0: 126 105   0  59  68  64 198 170  77 101 136 182 109 162 148 126
1: 126 164 147 142 151  52   7  69 134  67 153 131  66 166 123 126
2: 126  22 124 151 217 198  82 141  86   0  61  99  98  88 154 126
3: 126  25 107  82  80  83  98  45  52 203 161 128  75 120 202 126
4: 126  59 112 122 197 193 161  99 117 121   0  68 135  71  95 126
5: 126  36   0  28 121 164 105  84 135 188  76 141 177 101 197 126
6: 126 181 134 158 211 213 209 182 161  50  19 185 142 125  81 126
7: 126 229 132 143 113  38   0  97 166  72 129 113 134 129  76 126
8: 126 128 123 123 125 123 136 133 124 127 133 123 133 125 126 126
9: 126  44 150 156 138  70  89 201 146 185 178 118 210 255 164 126
10: 126 124 137 123 131 133 132 118 121 125 125 130 128 126 128 126
11: 126 174 152 103 242 228 171 223 115 111  86  53  81 188 195 126
12: 126 130 126 134 127 129 132 124 129 132 128 124 134 136 131 126
13: 126  89 110 110 153  89 152 142  78 185 127  86 202 255 208 126
14: 126 125 120 135 125 133 125 132 131 128 128 128 128 127 128 126
15: 126 200 153 202 195  89  80  77 130 173 162 153  26 132 190 126
16: 126 132 131 130 126 129 115 128 128 126 127 129 130 124 131 126
17: 126 130 132 126 133 126 123 131 125 138 129 125 120 134 129 126
18: 126 127 142 111 202 103 134 207  92  17  16  68 100 115 126 126
19: 126 124 190 252 122 178 239 102  77  65 127 157 151  92  92 126
20: 126 174  99 174 168 125 126   0  39 155  66  51 122 171  87 126
21: 126 165  75 111 102 125 168 128 152  84 119 251 221 198 250 126
22: 126 120 153  49 112 192 135 103  61 157 199 152 206 181  76 126
23: 126 133 130 129 125 129 132 132 132 129 128 118 125 128 119 126
24: 255 255 129 130 130 129 129 129 129 129 129 128 128 127 128 255
25: 126 179 180 144 243 134  21 112 124 146 128 172 138  90  69 126
26: 126 126 137 134 134 131 134 135 118 129 125 133 127 131 122 126
27: 126 176 255 102  45  68  37 123 101  44 156 162  97  70 181 126
28: 126 135 135 129 121 124 123 129 126 122 129 134 122 128 130 126
29: 126 138 120 124 119 131 125 132 128 127 131 129 127 127 128 126
30: 126 131 126 128 133 131 129 134 138 132 134 125 132 119 128 126
31: 126 138 255 159  78  81 137  74  41 108  38 126 146  88 108 126
32: 126 127 130 127 130 131 128 135 127 137 138 131 126 127 124 126
33: 126 101 114 203 154 190 202 156 255 153  50  77 129 114 139 126
34: 126 133 130 135 138 125 127 127 126 130 137 121 127 125 135 126
35: 126  49 151 147  63 120 193 117 118  90 131 225 177 204 132 126
36: 126  42  33  86  83  30  89 163 141  69 192 155 100 176  93 126
37: 126  18  40   0  92 179  58  66 143 144 164 113 136 124 187 126
38: 126 196 102  82 146 149 119 128  70 163 201 134 127  43 107 126
39: 126  53  93 183 133 137  65  84 168 164 194 139 174 190  63 126
40: 126  37 116 215 164 131 118  59   5 106  60  81 163  93 144 126
41: 126 130  92  82 151 102 176 165  60  98 165 255 219 155 239 126
42: 126 132 134 124 121 119 135 121 127 130 129 128 127 131 125 126
43: 126 136 134 179 109 171 100  80 213 154  46   7  43  84 108 126
44: 126 122 130 132 134 126 122 131 135 132 125 132 122 120 132 126
45: 126 130 127 128 135 126 126 132 132 129 125 133 129 142 132 126
46: 126 177 214 197 138  57  88 181 148 122  78 191 146  44 176 126
47: 126 160 123 129 149  97 109 218 145 160 249 204 187  40  48 126
48: 126 132 130 127 123 130 128 139 122 128 132 127 126 128 128 126
49: 126 127 137 134 131 139 131 124 125 130 125 135 126 130 121 126
50: 126 129 133 124 129 132 129 131 128 128 123 140 134 131 134 126
51: 126 118 119 210  24   0  55  93 128 155 151 117 123 134 124 126
52: 126 128 129 130 149 129 129 129 129 129 129 128 128 127 128 126
53: 126 184 168  86 130  96 108 112 171 224 123 124  80  49 160 126

126 119 129 142 153 173 156 133 255 218 107 146  85 119  92 126 -> 33 30 44 49 32
126 197 125  50 159 235 172  91  85   0  53 103  70 143  93 126 -> 6 18 10 49 23
126 140 125 112 169 148 179 204 191 239 106  72 113 123 176 126 -> 30 17 33 32 52
126 121 150 180 110  89 171 212  92 107  58  20  82  54 140 126 -> 18 23 48 8 26
126 119 170 128 148 124 173 255 107 162 237 168  90  68  35 126 -> 47 38 32 26 48
126 153 206  85 111 148  86 165 187 152 108  32  66  79  82 126 -> 43 53 23 17 30
126  93   0  27  68 124 124 118 142  75 135 145 185 147  80 126 -> 0 36 29 8 37
126 160  58  93 191 113  50 176 169 144 125 123 255 245 239 126 -> 13 9 21 45 50
126 100 154 164 147 113  76  96 238 165  98  78  21  90  59 126 -> 43 44 23 17 30
126 123 141 157 137 213 236 237 199  46  75 103 158 167  51 126 -> 6 33 23 26 49
126 168 154 152  61 103 174 229 138  54 149  74  43  97  66 126 -> 23 48 28 8 29
126 191 108 134 101 140 253 141  69  83  48  68  70  93  92 126 -> 23 8 26 42 48
126 139 142 109 133  81 133 140 113 217 173 217 255 124  13 126 -> 47 22 32 26 8
126 141 164 116 150  82 161 159  50 161 197  99  19  27  73 126 -> 38 32 34 48 17
126 125 120 134 134 134 127 127 131 126 121 123 127 123 127 126 -> 14 44 30 52 12
126 110 217 216 186 201 143  96  64 129 173  92 157  92  86 126 -> 19 49 26 10 34
126 109 147 155 155 190 227 246 130 139 150   7  88 153 220 126 -> 11 33 34 48 23
126 152 151  86  44 198 152 111 169 148 155 152 229 255 146 126 -> 22 35 12 50 45
126 100 171 131  58 134 175  67 145 203 199 215 133 205 178 126 -> 35 42 50 12 32
126 158 195 224 212 196  95  32 146 170 170  52 105 182  46 126 -> 20 39 25 49 52
126 127 121 165  69 199 209  42   0  37  98 109 120 129 126 126 -> 19 40 10 49 26
126 201 113 110 117 173 134  59 225 220 188 210 138  74 137 126 -> 53 30 32 29 38
126  94  77 225 158  42  95 121 185 167 149 161  66  59 138 126 -> 44 34 14 30 15
126 137 113 118  85 153 107 120 175  89 180 219 161 222 255 126 -> 21 41 50 35 45
126  92  98  21  60  68 127 206 130 111  80 167 165 139 141 126 -> 0 8 50 29 48
126 203 185  59   0  65 100  63  91 199 104 129 178  75 132 126 -> 53 31 42 28 29
126  88   0  76 100 116 127 129 129 129 130 139 161 147 117 126 -> 0 8 29 14 12
126 139  64 158 209 201 117  89  44  18 142  52  32 149 167 126 -> 2 34 52 10 14
126 137  68 139  77   0  88  91 118 168 103 132 154 152  48 126 -> 51 42 8 29 12
